First come named moves, each a turn or a mirror, each shown by rows before and after it. For each pair of rows after them, which moves, in which order, take the first row to the second? The first pair is done for you.
Z_384:
[ -4  -5  -9  10  -9 -17 -23 -14   2  -5   4 -29   8  -8 -34   8 -20  31
  20 -28  16  11  43   3  -5  28   7  -6   7]  ->  [ 19 -16   8  12  -2 -20 -20 -18   0 -21  -9 -24  12  19  -9  11   0  19
   5  -9 -16   3  28 -36 -39  28  -4  30 -13]
[-14  31  -3 -29  19  -4  -3 -31   5  19 -17  -4  -7  -4  -7  25  -5   6
  11  -7 -19 -30  20   2 -12 -18  -5  33   4]  ->  [-18  22   0 -29  15  -3  -3 -30   1  22 -15  -6  -5  -2 -10  27  -8   7
  13  -7 -13 -31  23   7  -1 -19  -3  28   7]
[ -6   2   3   9   5  27  -7  13  -9  16 -30  -3 -18  17 -30  31 -15   2
  12   1  12   1 -23  11  30  29   3  12  12]  ->  [  7  -2  16   6   8  23  -5   7  -9  11 -34   2 -10  30 -15  31  -7  -5
   1  10   0  -6 -35  -8   7  32  -2  24  -1]
Z_335:
[-18 -28   2  37 -22  -9 -68  16  25 -29   9 -37   0  -6 -40   4   2   3
  -2  -3   8  43 -52  24 -13  25 -11  32  29]  ->  [-22  -3  -5  11  13   9 -34  36  38 -22 -24 -23  21   7 -22   8   9   3
   3  19 -12  27 -51  27 -64   3 -43  37  18]
[  2   2  26  -3  12  -5   9  47 -19  -4   5  16 -18 -16   4  23 -14   6
   2  23  -8  -3 -15 -27  27  -3  10 -18  12]  ->  [  7  -3  26  -3  15  -5  12  47 -23  -7  -1  20 -18 -14   7  22 -12  10
  -1  28  -7  -7 -15 -26  23  -8   0 -16   9]
[  3 -11  23   0  18  12   0  -3   6   7   5  23  10  13  13   9  28  -5
  -1   8  -5 -19 -27 -22   4 -19  22   7   8]  ->  [-11   5   1  -9  29  19  13   4  14  19   2  28  13  -2  -7   1  15   4
  10   8  13 -13 -10   4  14 -33  12 -19  15]
Z_59:
[ 24 -22  15  34  16   5 -17  15  16 -19   5  -4  -2 -35  29 -19  11 -37
  -3  18  26  -6  20 -10  14 -28   2 -47  10]  ->  [ 11  -3 -10  18  17  17   1   1  34  -4   2 -15   3 -45  14  -6   4 -23
   4   5  37   1  35  12  16 -39 -11 -58  12]
[-19   2 -13  -6  -7   6  -3  34   8  15   4  21  22 -36 -18 -27 -43   4
  24   6  27   1   5  37  35 -10   1 -26  28]  ->  [-28 -11   0  11 -16 -13 -16  44 -11  11  -2  20  13 -39 -10 -33 -42  -3
  24   9  15   9  -2  31  33   6  10  -9  24]
[ 18 -14 -14 -36   8   8   2  28 -29   1  55  17 -16 -24 -11 -30 -36 -11
 -27 -40  11 -15  26 -18   1 -20  -7 -42 -28]  ->  [-15   0 -27 -41  -4   3   9  25 -34  15  36   4 -25 -31 -25 -19 -38  -1
 -17 -46  27   0  35  18  -9  -7 -16 -46 -29]
Now pairs of rows:
(2 to 4 moves a pair)
[  0   4  42  -1  21  13 -11  -9   2  17  29 -21 -22 -13 -30  21 -16 -15
  29 -25  11  -3 -10   2  77  35   1  11  22]  ->  [  3   5  60   0  29   5   3   7  -5   5 -16 -10 -19  11   5  19  -2 -31
  29   4 -22 -16 -35 -20  28  51 -21  57   4] | Z_335 Z_384 Z_59 Z_384
[ 27 -19   5   3  -7  14 -19 -15 -12  -4  33   9  -4 -18 -14 -10  -7  -2
 -10 -14  12  -3  -1 -27  69   5  34  -7  14]  ->  [ 10   7 -11  -7  -4   2  15 -33   7   3 -33 -22 -10  16  19  17  30   7
 -11  -1 -10   7 -10 -29 -34  29 -16  51 -14] | Z_384 Z_59 Z_59 Z_384
[ -3 -24   5  16 -24 -24  25  18  -9   9 -20 -18  -7 -22  23 -29  25  13
 -30   5  -8  12  11   3 -41  11   9   2  -6]  ->  [  2 -27  -4  15 -38 -18   9  -5  -3   8  10 -30 -19 -25   0 -26  25  22
 -37 -15  14  21  20   2 -17  18  21  -9   2] | Z_59 Z_59 Z_59 Z_335
[-24   5   0  10 -26 -18 -14 -14  -8  10 -20 -26 -20  -9 -16   8  11   5
   5 -19  14   9  -7  22  -3  30  -3  21 -11]  ->  [-18  15 -13  -9 -13  10  -5 -15   6   5   2 -15  -7 -17 -40  16   1  11
   3 -26  31   2   8  25  25   2   4  -4  -1] | Z_59 Z_59 Z_384 Z_59
[-36  -6  -7 -22  64  51 -10  30  -1  34 -24   8  -3  33  -3  -8  26 -32
  32  18 -11 -28 -48  16 -15 -35 -45  18  13]  ->  [-23 -41  30  14  36  23 -60  29 -29  20  13   7 -14  20  -7 -31  24 -47
  21  18  -6 -29 -60  -8  38 -13  -2   6  25] | Z_384 Z_59 Z_335 Z_59
[ 36 -17  24   5   8 -10 -16   4  -5 -14  21   1   9   7  19 -13   6 -13
 -15  10  -8 -11   3 -32  14 -17  14   7  -5]  ->  [  2 -16  19  28 -16 -31 -27   8 -20  -2  10 -23 -16 -10   5 -12   4  -1
 -11   0  11   4   7  -5  18  20  12   9  -6] | Z_335 Z_384 Z_59 Z_335
